In the rows, 128 means zero.
First come named moves, each a turn or a mirror, each shown by rows before and after it. For each pair of rows after them, which moves, in which order, take the first row to the second? The first pair is done for you.
move K479:
[109 104 116 118 101 126 133 144 113 150 132 114 130 141 142 100 124]  ->  [119 139 104 128 101 115 134 135 109 140 126 109 135 116 138  97 117]
[134 133 131 145 157 147  99 123 120 145 133 147 118 104  90 140  87]  ->  [125 100 145 152 152 157 102 136 118 148 145 144 118 134  99 147 105]
[122 108 154 140 126 139 130 102 113 106 115 158 108 153 100 158 131]  ->  [135 144 134 140 129 127 119  87 116 102 117 160 111 119 102 161 115]
move K257:
[ 70  98 156 140 124  86 127 104 146  87 124  92 148 186 161 128 155]  ->  [ 71  99 150 143 125  86 125 101 143  89 128  93 143 185 155 123 158]
[165  98 126 102 117 125 138 172 148 208 101 196 127 159 148 136 153]  ->  [162 129  94  76 100  96 136 164 160 194  86 181 135 138 168 126 145]
[110 134 141 161 112 115 100 104 129 114 126  98 164 118 134 139 130]  ->  [105 114 156 175 127 134 109 103 123 128 133 109 160 132 126 145 132]
[160 175 108 134 111 114 137 132 111 135 118 150 141  82 127 119 111]  ->  [161 120 134 168 135 163 148 141 112 151 133 177 124 109 100 124 130]
move K269:
[149 130 109 105 127 155 146 144 156 158 123 154  65 127 131 118 119]  ->  [126 159 111 125 157 161 148  95 174 109 127 126  82 117 121 127 122]
[143 144 124 123 162 149 145 127 140 124 134 148 121 123 115 138 128]  ->  [111 133 145 126 153 142 141 112 150  96 131 122 135 143 125 138 145]
[154 106 113  89  92 123 104 132 105 107 129 123 113 105 140 137 138]  ->  [162 132 103  94 110 126 109 119 102 103 133 125 112  88 135 145 128]
Now pairs of rows:
Each pair is 2 to 3 moves apart.
[142 155 118 149 150 137 121  91 128 111 127 116 142  99 111 131 107]  ->  [157 128 111 134  83 107 115 145 109 149 111 133 132 114 135 109 115]  K269 K269 K479
[106 113 112  90 107  91 130 167 171 105 153 124 153 110 186  97 125]  ->  [124 116 121 129 207 157 141 119 175 104 188 146 141  99 129 125 115]  K257 K269 K269
[118  94 149 113 136 145 167 140 145 113 135 138 119 172 137 118 143]  ->  [137 123 130  96  87 108 142 162 134 132  99 137 131 133 163  99 122]  K479 K269 K269
[ 91 144 156 156 161 168 149 104 161  39 164  98 192 170 113 140 134]  ->  [119 134 118 102  42  95 137 193 149  93 114 105 180 178 178  96 132]  K269 K257
[ 91  99 181 163 119 140  96  94  99 104 127 110 152 150 106 140 148]  ->  [165 178 113 124  94  86  94 125  96 150 108 134 136  69 127 112 103]  K269 K257 K269
[183 208  97 120 145  93 124 105 119 123 133 137 134  63 113 136  97]  ->  [110  87 187 163 153 150 129  89 114  82 154 109 158 176  96 168 161]  K269 K257
[121 193  84  78 171 112 170 102 174 112 105 101 118 110 147 124 101]  ->  [114  75 150 117 174 171 179 146 156 152 135 139 104 203 130 142 142]  K257 K269 K269
[175 144 130 156 138 127 105 139  93 173 133 172 106  89  97 138 100]  ->  [115 174 137 160 143 109  98  79 116  80 138 111 161  91 109 144 116]  K257 K269
[108  80 156 126 124 169 123 114 126 110 125 126 123 159 132 144 147]  ->  [101 114 133  96  87 128 123 121 128  90 110  93 138 149 161 133 140]  K257 K479
[152 144 157 150 129 131 110 102  89 172 129 138 129  86  94 117 153]  ->  [137 179 138 133 118 111 112  85 110 150 117 114 147  77 115 114 145]  K479 K269 K257
[126 111 140 157 162 157 142 111 135 122 148 135 123 129  99 138 129]  ->  [141 125 115 125  84 100 127 163 134 150 115 129 113 124 138 104 124]  K257 K269 K269
[153 118 132 152  52  80  79 145  64 139 113 154 139  71 125 118 114]  ->  [105 111 160 184 116 120  87  84  73  74 140 129 161  92  92 155 134]  K257 K269 K269
[132 138 148 170 153 139 126  76 135 110 163 112 159 104  80 132 134]  ->  [104  89 178 171 138 146 135 102 141 115 159 109 153 159  98 127 157]  K257 K479
[161  83 117 120  91 163  98 138 159 152 126 155  87 136 173 117 118]  ->  [123  82 137 124  86 157  96 116 162 116 126 133 108 153 181 115 131]  K269 K269 K269
[105 100 159 184 171 165 112  70 107  96 142 117 146 140  93 157 134]  ->  [142 168 106 160 131 112  83  81  92 112 106 125 146  71 102 135 107]  K269 K479
[122 117  98  76 107 116 166 202 153 146 129  99 118 181 177 106 137]  ->  [137  94 124 128 166 172 173 190 128 162 152 142 100 184 120 134 141]  K479 K257
[131 127 126 172 191 140 115  87 133  68 167 123 150 100 111 129 125]  ->  [121  40 155 159 143 141 118 146 128 109 159 135 137 172 131 117 159]  K479 K269
[ 77 122 166 127 192 162 166 147 112 122 127 132  92 116 142 143 146]  ->  [101 150 137  92 142 107 160 177 113 146  96 130  86  86 176 120 133]  K257 K269 K269
[ 86 126 132 150 167 161 126 108 106  95 151 134  83 131 135 136 131]  ->  [106 166  99 111 113 114 120 139 107 120 123 133  73  97 172 105 111]  K269 K269 K257
[ 98  46 162 113 119 151 161 168 148 144 147 129 100 207 150 126 179]  ->  [172 189  71  79 132 103 160 164 161 162 125 135  96  81 162 100 105]  K269 K257
[106  97 168 132 161 134 136 123 127 139 152  95 118 182 131 129 158]  ->  [146 188 110  98 137  83 131 122 144 136 125  90 120 109 156 114 121]  K269 K257 K269
[150 129 116 137 148 141 160 156 122 159 170 176 136 115  85 131  91]  ->  [120 140  88  85  87  96 161 173 146 147 146 146 147 130 140  99  98]  K257 K479 K257
[123 102 154 122  69  95  53 102  96 142  92 118 163 117 139 131 115]  ->  [120  48 174 133 117 142  83 114 102 153 118 138 142 171 122 135 140]  K269 K269 K479
[111 143 134 152 154 134 113  95 124  98 132 123 143 113 119 136 129]  ->  [141 159 128 151 160 141 116 115 131 129 130 146 132  92 105 138 109]  K269 K269 K269
[117 137 138 145 202 156 151 117 121 123 117 156 115 112  97 163  98]  ->  [148 118 138 144 175 151 155 164 115 162 108 180  98 113 105 150 103]  K269 K269 K269
[103 152  72  84  33  46 122 145 107 100  80 110 175 110 164 102  95]  ->  [ 84  31 139 114  53 114 146 180 105 137 114 136 148 216 145 121 139]  K479 K257
[144 100 116  78 145 178 127 148 138 143 132 163 103 159  85  97 114]  ->  [107 100 119  69 130 161 125 147 164 104 133 117 122 178 120  91 130]  K257 K269 K479
[146 151  84  86 114 102 135 183 150 141 101 110 112 146 176 128 124]  ->  [164 151  86 101 171 146 165 163 161 152 129 129  96 153 143 147 123]  K269 K479 K269
[110 158 128 141 149 130 107  85 130  85 128 103 146 117 127 125 120]  ->  [118  88 160 160 129 162 103 120 111 134 139 133 129 152 115 126 137]  K269 K479 K257
[145  61 154 154 146 178 155 163 104 130 142 182  82 146  88 123 149]  ->  [147 143 132 165 193 182 153 107 108  95 153 165  90  89  60 133 124]  K269 K479
[109 171  99 113 101  89 127 114 128 105 109  86 152 113 163 114 117]  ->  [ 89 120 147 152 100 116 105  97 105  81 123  85 167 149 130 136 138]  K257 K479 K269
[144 135 108 101 136 127 147 136 143 150 131 140 115 126 131 119 119]  ->  [133 111 123  96 125 124 139 143 136 149 121 134 116 150 144 121 136]  K269 K269 K269
[132 130 164 160 167 140 117  69  83 159 128 163 123  74  53 141  93]  ->  [ 89  38 200 144 131 152 141 118 102 162 128 154 119 177  79 137 142]  K257 K479
[139 155  93 129 155 139 125  96 167  98 182  96 138 136 146 130  77]  ->  [159 112  89 126 156 155 131 140 161 153 179 136 110 161 144 126  87]  K479 K269 K269
[109 157 111  89 152 149 149 104 161 109 144  92 134 108 153 120 143]  ->  [137 158  97  86 164 147 156 116 159 132 146 110 108 101 146 118 140]  K269 K269 K269
[ 98 158 138 128 170 121 127  84 140  44 107  95 149 115 110 127 124]  ->  [146 184 113 124 190 133 137 106 133 105 115 132 118  80  96 124  98]  K269 K269 K269
